The same turns and mirrors carry the whole set onto itself and the rows of a family onto each other. Which other rows belong to the same family as each row named below? List them in the order they appear above.
These 20 rows form 5 families of 4 rows each.
farez: [-16.7  -6.0  24.0   0.9  -7.2  27.3  -1.7  -0.1  14.2  -0.6 -27.3]
reva: [ 23.1  -7.0  -6.4  18.4 -19.6 -34.0  -1.3 -14.5  44.5   5.4  33.5]
mido: [ 16.7  12.5 -21.0  18.2   8.3  -3.0 -42.2  -3.9 -14.9   3.4  19.0]
fofug: [ 18.2  18.1 -48.1  -9.1   3.2  13.8  20.9 -16.2 -11.7 -17.9  -0.8]
Kitu: [ 15.4   4.5 -44.2  -9.1  -4.0  -4.7  42.2  -9.3  -9.1 -12.3  -1.2]
Tel: [ 24.2   9.4 -10.4 -25.0 -19.7 -21.2  35.0 -32.1  -6.3 -14.5  -8.9]
sebav: [-13.0  -8.0  25.7 -10.1   5.0  22.1   4.0  10.9  25.6 -15.3 -14.7]
Satu: [  8.2  10.7 -11.0 -28.6  -8.5   6.2  28.6 -40.3  -3.7  -8.2 -18.5]
betov: [ -1.9 -21.0  16.1  14.3  -5.0  32.4   4.7  14.1   4.2  15.9  12.9]
mov: [-28.0  -5.1 -14.4  -2.5 -22.2 -27.4  -5.8 -17.2  33.7 -32.3  20.0]
zofut: [ 28.6   8.6   0.1   9.0  21.1 -12.8 -38.4  10.6 -11.8   1.0  15.4]
vilog: [ 25.0  16.3 -35.3 -19.4  10.4  -7.5  29.8  -7.9  -8.0 -24.7   3.7]
zasal: [ 20.5   0.0  30.3   1.5  -6.0 -21.3 -29.5 -11.8 -16.9  17.7   1.7]
vit: [  2.9 -11.6 -25.3  13.6 -25.2 -27.4  19.1 -15.0  29.4 -11.0  42.6]
tizup: [ -9.1   4.9 -11.5  12.0 -23.2 -39.8  -9.7 -30.1  39.2 -25.4  12.5]
Muku: [ 18.7 -14.2  12.9  -1.1 -10.2  30.9  23.3   6.4  25.7  18.4  -4.9]
betol: [ 11.4   2.8  10.5   0.7  -7.0 -26.6 -46.9 -32.8  -4.2   9.2   7.9]
dibe: [ 19.4 -10.1  -8.6  22.8   5.3 -17.3 -37.9   7.4 -15.1  15.7  15.4]
Rom: [-12.3  -1.9   1.0   0.0 -11.3 -39.5  -9.8  -9.7  44.1 -31.1  26.1]
Doke: [-34.0 -17.8  15.7 -11.1  -9.3  23.5  -8.1   9.5  12.6 -12.9  -7.2]

Same family as zasal: reva, Tel, Muku
Same family as fofug: mido, mov, Doke
Same family as sebav: zofut, vilog, Rom

The same turns and mirrors carry the whole set onto itself and the rows of a family onto each other. Which other rows belong to the same family as each row named below? List them in the order they appear above.
These 40 rows form 5 families of 8 rows each.
Nodus: [ 16.7 -11.8  -0.4   9.4  17.2   5.9  15.8 -22.3  -1.4  -9.5 -13.2  22.1
   3.7 -41.5   4.7 -41.8]
mibe: [-21.8  -7.4  16.9  -1.3  -0.9  25.6 -38.6  25.0  -5.0  25.9  25.8  14.7
  30.5  18.9   9.5 -31.9]
Kuro: [-28.0 -18.8 -53.8   0.6  15.2  16.4  -0.2  14.9  -9.8  14.5  21.7  12.1
  -7.2  16.5  -2.9  -8.0]
meka: [ 28.1 -25.4  -6.7   4.1  29.2  14.2  11.8 -22.7 -11.2  -1.6  -9.2  25.2
   7.1 -33.7  12.1 -22.3]
rali: [ 30.5  -7.0 -28.8  15.6  17.1  -0.9  10.3  18.4   2.0 -12.9  70.9   4.0
  -0.5   3.6 -12.0  -6.8]
Dez: [  5.9   4.7 -28.2  13.2 -40.2 -19.1  16.7  -8.2  -0.8  -3.7   5.8  14.8
  29.0 -10.3  35.8 -24.0]
pira: [-27.9  -4.1   9.9  14.0   9.7  19.3 -37.2  24.0  12.9  30.3  18.8   3.8
  13.3  26.5  13.6 -17.8]
gozes: [ 19.3  -8.7  -4.4  -1.8  13.8   4.8  15.6 -24.8   5.8  -3.0   1.9  29.9
  16.6 -46.8  11.8 -38.6]
dur: [-22.8  -6.9   5.4  -1.1   4.4  18.9 -49.7  22.0   7.7  20.7  27.1   5.2
  11.5  30.4  20.4 -28.9]
revu: [ 17.5  10.8 -11.8  -6.9 -48.6   6.1 -29.3 -14.3  20.2   2.0  -3.6 -30.6
   0.1  12.9  10.0 -24.7]
Letu: [  9.7   7.9 -16.4  29.1 -30.2 -20.6  20.2  -7.5  -4.2   5.7  -0.3   8.8
  28.8  -4.1  38.1 -26.3]
Rosub: [ 44.5  15.5  17.1   1.9  -3.3  -0.4 -21.9 -26.2   5.4   6.4  40.6  -8.6
   7.6   5.8 -31.9 -13.3]
vunuk: [-24.3 -33.2 -49.8  -9.8   2.1  22.0  -7.4  11.0 -13.9  -1.2  10.5   5.0
  -2.9  14.1  -7.8  -4.6]
fozes: [-26.7 -19.9   7.2   4.8   2.2  28.5 -44.6  20.3  -6.4  23.0  22.7  12.8
  22.7  20.1  14.0 -28.8]
Kipo: [  3.1  -3.6 -25.4  20.1 -33.4  -7.5  20.6   0.0  -0.6   5.6   4.2   0.1
  31.2  -3.6  46.0 -37.2]
vizif: [-30.4 -27.0 -44.0  -1.8   6.0  14.8  13.1  16.2  -4.9   8.8  20.8  -9.1
  -3.9  22.8  -0.8  -8.6]
rete: [ 25.5  -4.0 -38.4  12.8  11.7  -7.5   8.5  21.5   4.2 -23.5  67.7  14.1
   6.3   0.9  -5.8  -7.4]
kir: [ 21.0  -2.8  18.1   3.6   8.6  41.4 -36.7  16.3   9.6 -28.3  17.5  20.1
   0.4 -16.8  19.1 -49.8]
Kal: [ 24.1   6.6   8.8  -2.7   8.8  35.5 -28.6  22.4  14.1 -33.0  15.9  20.4
  -7.5 -23.1  13.7 -52.3]
Sadi: [ 23.6   3.0  12.4 -11.4  11.3  50.8 -34.2   9.8  15.4 -16.0  12.7  22.0
   3.9 -22.6  18.4 -44.2]
zevil: [ 10.8  17.0 -22.0  28.3 -33.6 -14.0  11.8   0.6  -6.8   8.0   5.7  13.4
  35.7   5.2  39.1 -22.9]
doleg: [ 30.0  14.2 -15.1  -0.5 -49.3   7.6 -16.8  -5.5  10.5  -2.9  -4.5 -29.5
  -2.8  18.9  11.2 -10.2]
Vovi: [ 29.2  -2.8 -28.5  16.9  12.2   6.8  27.2   8.5  -7.0 -24.8  60.3   5.6
  -0.9   4.7 -15.5  -8.5]
datos: [ 37.8  20.8  18.3 -10.8 -10.7   2.6 -10.6  -4.5   7.0  15.5  46.9  -9.4
   1.9   8.4 -35.8 -11.7]
lalu: [ 22.7  -5.4 -15.5 -10.4 -53.8   4.4 -27.1   1.3  15.8  -3.2  -1.9 -32.0
  -3.3   0.8  14.4 -22.5]
giri: [ 23.6   5.9 -31.8   8.2  17.0   2.0  17.1  19.5   3.9 -12.4  64.1   9.7
 -13.2  -0.4 -20.2 -11.8]
pavu: [ 12.9  -6.8 -12.4   5.2  19.4  -2.8  16.2 -25.3  -4.7   1.8 -15.5  24.5
   5.0 -37.2  -1.0 -39.0]
patir: [ 12.9 -15.1 -15.0  19.9 -27.8 -11.3  18.6   6.0  -6.5   9.4  10.1   5.3
  37.0  -9.5  47.8 -22.9]
vug: [-25.9 -24.5 -42.3  14.4   2.6  24.9  13.9  18.8  -7.8   1.4  10.8  -9.2
 -12.7  14.0 -13.9  -4.8]
sut: [ 37.9   7.5  12.5  -9.5   8.3  -1.9 -10.2 -15.2  15.6  25.9  39.5 -12.8
  12.5  -1.4 -34.4  -7.3]
bamir: [ 32.0  17.2 -19.9 -12.3 -43.8  23.7 -17.6  -1.1  13.8  -2.9  -6.2 -29.9
  -1.9  14.3   4.3  -9.5]
zut: [ 29.8  -0.6  10.1  -4.1  22.2  38.6 -42.5   5.1   3.0 -24.3  18.6  23.0
  -9.2 -10.0  13.3 -45.6]
Remu: [-21.9 -36.7 -52.5   0.1  10.6  19.8  -4.1  15.4  -9.9  -0.4  23.3   0.3
  -8.0  13.3  -2.8  -6.8]
vis: [-20.6  -2.0  -4.3  -0.2   2.0  38.1 -43.6  23.1  -0.9  24.5  21.2  21.6
  21.1  23.0  24.0 -25.1]
suz: [ 16.5  15.3 -13.3 -15.4 -58.1   7.7 -17.2 -10.3   3.0   3.0  -0.7 -20.6
   2.2  16.2  -0.1 -11.3]
Fop: [ 29.3   3.4   9.1   7.0  22.3  34.5 -44.4  14.6  17.6 -25.9  16.1  21.3
 -10.9  -7.8  23.6 -28.4]
kober: [ 29.3  -0.3 -21.6  33.0  -0.5   1.0  13.0  15.5 -12.5 -23.0  62.1   8.8
   0.3  -1.5 -21.5 -12.6]
zan: [ 36.0   1.0  17.6   2.3 -11.6  -7.8 -28.4 -21.3   1.2  15.3  33.5 -10.7
   4.2  -6.5 -38.8 -17.0]
dupi: [ 44.1   7.1  13.2  -5.0  -0.9   2.5 -12.8 -15.0   9.0  20.0  36.3 -18.6
   1.9   8.7 -32.9  -4.0]
luno: [ 21.6 -17.5  -7.5   8.7  24.4  12.9  22.3 -20.4 -15.3  -2.1   0.0  26.9
  13.2 -33.9  12.0 -42.8]

Same family as luno: dur, revu, Rosub, Kipo, vizif, Vovi, zut
Same family as doleg: Nodus, rali, Letu, fozes, kir, Remu, dupi
Same family as bamir: mibe, vunuk, rete, Kal, zevil, pavu, sut
Same family as gozes: Kuro, Dez, Sadi, datos, giri, vis, suz

The same turns and mirrors carry the whole set onto itself and the rows of a family onto each other. Which other rows belong to the same family as each row named below? List them in the order they appear above.
These 30 rows form 5 families of 6 rows each.
fuz: [ -3.0 -47.4  -4.8  25.6 -37.5 -76.6 -17.4 -16.5   1.1]
zelem: [ 48.6   0.1  -8.2  22.0 -51.9 -26.5  17.0 -35.0  10.2]
bupo: [ 57.6 -28.5  -8.1  25.4 -46.4 -31.0  12.0 -57.9 -17.4]
Tav: [ 37.4   0.6   5.3  23.2 -15.1  -9.0  20.5 -22.4   4.5]
tanu: [ -4.2  -1.2 -15.2  15.9 -29.0 -42.6  29.8 -50.9 -46.0]
buf: [  3.6 -15.0 -13.0   7.3 -38.3 -42.3 -37.1  -2.2  -9.3]
zeru: [ 48.5 -28.2 -18.1  10.4 -41.4 -26.6  -0.2 -15.1  21.8]
vel: [ 52.7 -14.2  -4.8   0.6 -36.3 -21.0  -4.2 -17.4  12.4]
gat: [-15.2  -4.4 -34.6   3.4 -44.3 -50.0  13.2 -44.9 -33.9]
Mobi: [ 31.4 -22.1   4.0  22.8 -42.7 -48.2 -29.6   6.0 -14.7]
kulis: [ 21.1 -66.8   7.9  30.3 -36.9 -60.1 -12.5 -16.3  -8.9]
Numov: [  6.7  -9.6  -5.4  10.0 -28.0 -39.2  33.3 -62.4 -46.2]
lop: [-16.9 -25.4  -2.5  46.3 -37.3 -69.3 -10.2 -21.2 -17.9]
Nomo: [-15.2 -29.8   7.2  32.1 -36.8 -73.9  -6.3 -11.3  -3.3]
Tomav: [ 41.2 -16.2   7.3  22.8 -36.6 -51.2 -17.6   9.3  -0.9]
Tam: [-12.6 -17.9  -9.8  16.9 -51.9 -58.4  43.9 -30.1 -30.3]
doso: [ 46.9  -9.6 -16.3  21.4 -26.2 -33.9  27.1 -64.6  -2.9]
Gipi: [ -3.8 -29.5 -18.5  -6.6 -23.3 -52.0  37.2 -38.2 -37.4]
Kaguz: [-18.3 -23.7  -3.6  23.6 -11.4 -47.3  44.9 -27.6 -17.9]
mufe: [-30.4 -39.0   7.6  13.9 -42.3 -54.1  17.0 -31.2 -23.7]
vok: [ 12.7 -18.8 -12.5   7.8 -20.9 -18.9  28.5 -48.4 -45.3]
medo: [ 19.8 -17.6 -20.6   9.4 -14.8 -16.2  20.6 -67.2  -4.5]
Fus: [ 50.4 -20.0 -13.0  31.2 -27.7 -55.9 -12.8   1.4  -5.6]
Detu: [ 52.7 -20.2   6.6  12.9 -30.3  -9.0   6.3 -21.3   5.0]
zava: [ 34.5  -4.1 -17.1   3.4 -24.3 -31.3  23.1 -67.8  -7.7]
sulod: [  2.2 -31.6  19.9  30.3 -26.2 -54.6 -31.7 -15.0 -12.1]
Zovad: [-33.1 -33.1  -2.5  10.7 -31.5 -43.2  24.4 -28.5 -19.1]
vesam: [-28.7 -33.3   1.4  24.2 -51.1 -43.1  11.0 -13.5 -33.6]
kap: [ 21.7 -37.0  -2.0   7.6 -13.3 -66.3 -20.7  -1.2  -5.2]
dil: [ 38.8  -3.5   6.3  18.5 -34.9  -9.0   0.8 -57.8  -1.9]

Same family as Detu: fuz, tanu, Mobi, doso, Zovad
Same family as vesam: zeru, lop, vok, medo, Fus
Same family as vel: Numov, Nomo, Tomav, mufe, zava
Same family as sulod: zelem, Tam, Gipi, kap, dil

The same turns and mirrors carry the whole set onto itself and the rows of a family onto each other. Which other rows belong to the same family as each row named below? List them in the order they appear above.
These 20 rows form 4 families of 5 rows each.
piber: [-33.7  12.8 -28.4 -12.0  16.2  36.5 -21.8 -15.3  -5.1 -22.9   3.1  -1.9
   3.7   0.1  33.1  16.9  16.0 -15.1  28.7 -16.0 -43.2  34.9  -5.1  28.1
  27.0  26.2  12.2  15.6 -20.3]
zavug: [-39.5  -2.6 -48.9 -35.5 -15.9  25.9 -44.7   0.0  -4.3 -29.3 -15.8  12.7
  -7.6  28.0  18.7  -7.5  31.5  -8.9  19.1 -11.1 -26.0  -9.6   3.3  -0.9
 -14.0 -37.9  24.6 -23.3 -18.5]
visum: [ 24.3   6.8   6.9   2.0  15.0   8.1   0.5 -12.5   1.6 -14.9  45.5 -17.0
   0.7 -15.5  49.0  18.8   5.9  11.4   0.8 -16.7   6.3 -10.9   2.0  32.5
  19.1  41.6  33.6  11.4  18.1]
Letal: [  9.1  16.5  -7.5   6.0  23.3  16.9   7.1 -26.2  18.5 -26.6  33.7 -27.4
   0.0  -9.4  60.5  21.1  -1.1   0.5  -4.9 -12.0  -0.7  11.9   8.1  19.4
  35.2  28.6  50.7  22.8  17.9]
lis: [ -0.4  -0.6 -30.8 -28.2  -8.8  -5.5 -50.1 -28.3  -5.3 -19.2 -23.2   1.7
 -37.2  17.3   2.6 -22.7   2.7 -23.0   4.5   9.8  42.7 -19.3   7.6  -7.8
 -30.8 -33.3  11.8 -13.5  10.5]
Mefo: [ 30.9  14.5  -4.2 -12.5  25.1 -26.0 -15.3 -23.0  -7.4 -11.8  -4.0 -17.5
 -19.9 -27.0  42.8   9.4  -9.0 -18.8  -3.0 -14.3  43.8 -28.0  24.0  10.8
  -5.6 -40.7  37.7   5.0  26.4]
someb: [ 43.4  14.9  -8.7 -12.8  29.6 -18.9   9.5 -18.9  -9.6  -1.3 -11.9 -29.4
  -6.7 -21.8  26.0  -2.3   0.2  -4.3  -0.4 -20.9  46.8 -18.5  22.2   7.7
   6.5 -18.0  47.6  -0.3  32.9]
Los: [-32.2   3.9 -43.8 -35.3   0.1  39.0 -43.2  -3.2   1.3 -26.5 -22.3   4.2
  -9.7  26.6  15.0   3.3  34.5 -10.6  28.9  -0.8 -24.8   3.7  -2.7 -16.9
 -25.9 -22.8   7.9 -26.8 -15.2]
vusag: [  4.0   2.1 -22.0 -34.7 -10.9 -14.8 -41.8 -19.6  -0.4 -12.3 -36.3 -15.3
 -18.4  10.1  -4.4 -34.9  10.5 -23.7   9.0  30.6  29.3 -22.6   0.4   1.2
 -18.0 -31.5  16.8  -8.6   5.1]
piv: [ 15.6 -13.0 -28.8 -33.5 -15.1  -1.4 -37.2 -23.6 -12.0 -15.8 -10.4 -25.9
 -27.2   9.8  -0.9 -17.0   6.0 -15.0   5.7  15.7  31.6 -33.0  26.0   5.3
 -31.2 -33.7   4.4 -18.3  18.0]
puva: [  2.3  19.5   0.4   8.8  23.4  10.5  16.3 -12.2   5.3 -22.0  28.6 -21.4
  -1.9 -18.9  55.5  22.2  11.4 -10.8  -6.3 -30.1  13.6   1.9   0.8  24.3
  23.3  34.0  37.7  28.5  11.4]
goko: [-28.2   5.7 -27.8 -15.8  10.8  33.2 -31.2  -2.0   2.2 -21.3   2.4  13.0
  12.1  -1.2  22.3  22.0  23.0   0.5  34.0  -3.6 -22.2  29.0 -12.6  17.2
  32.9  29.9  20.6  22.9 -28.1]
Buk: [ 36.3   4.1  -1.3  -6.0  28.2  -9.6  -6.9 -29.8 -23.2  -7.5  -1.5 -25.3
  -2.9 -14.3  35.2  13.2  -5.4 -18.7  -3.3  -7.9  57.4 -22.3  19.5   8.0
  -0.7 -29.7  40.8   8.9  36.5]
bize: [ 37.4   9.5   4.0 -14.5  21.6 -22.2 -15.3 -14.4  -7.0 -16.1  -0.4 -25.3
  11.4  -9.6  39.6   1.1 -14.7  -5.7  -8.4 -11.7  38.8 -14.6   9.4  14.5
  -7.5 -46.4  51.0  -8.2  36.3]
Zin: [ 17.3  13.8   5.4   0.6  25.3   5.5  12.2 -14.4   6.1 -26.9  36.8 -30.3
   4.6 -32.9  61.1  25.9  13.2 -13.0   8.0 -13.2   0.5  -6.6  16.9  21.0
  20.9  27.6  32.2  17.3  15.2]
Gotu: [-16.0   3.4 -24.3 -17.0  18.4  40.0  -6.0 -12.5 -11.0 -25.3   6.6   0.2
  25.6  -1.9  26.3  10.7  33.5 -13.7  36.4 -17.3 -35.0  34.4   2.5  18.9
  28.6  34.9  24.6   9.0 -18.2]
Bep: [-36.2  -2.7 -55.8 -23.4  -6.6  46.3 -33.8 -15.9  -3.1 -29.6 -17.9  17.3
  -0.8  41.7  11.2  -5.5  28.7 -12.9  19.7  -7.3 -18.9  10.1  -3.8 -12.8
 -16.5 -11.7  21.0 -19.5  -4.4]
tidil: [ 13.9  -1.1 -16.5 -32.6 -13.0   2.3 -44.4 -34.8 -15.7 -21.2 -19.1 -14.3
 -30.7  17.5  11.1 -32.3  18.0 -23.7  13.6  12.6  35.6 -28.5  17.3  -6.8
 -30.1 -37.6  23.9 -21.2  11.1]
Nolu: [-33.1  -5.7 -26.0 -11.7  25.0  25.2 -11.7 -11.7 -17.1 -10.0  -1.2   9.0
   6.6   4.7  26.4  12.4  16.5   4.1  33.7 -25.8 -34.4  22.3  10.0  21.1
  47.0  27.9  24.3   3.7 -19.8]
lof: [-38.6 -14.8 -55.6 -39.2  -1.7  35.6 -24.8 -16.5  15.4 -22.5 -16.2   1.9
 -10.5  38.8  15.5   4.7  26.3  -5.5   1.2   5.5 -28.3  -6.9   5.6 -18.2
  -8.1 -15.7  12.6  -9.1 -19.4]

Same family as lof: visum, vusag, bize, Nolu
Same family as Zin: lis, Mefo, Gotu, Bep
Same family as piv: zavug, Letal, someb, goko

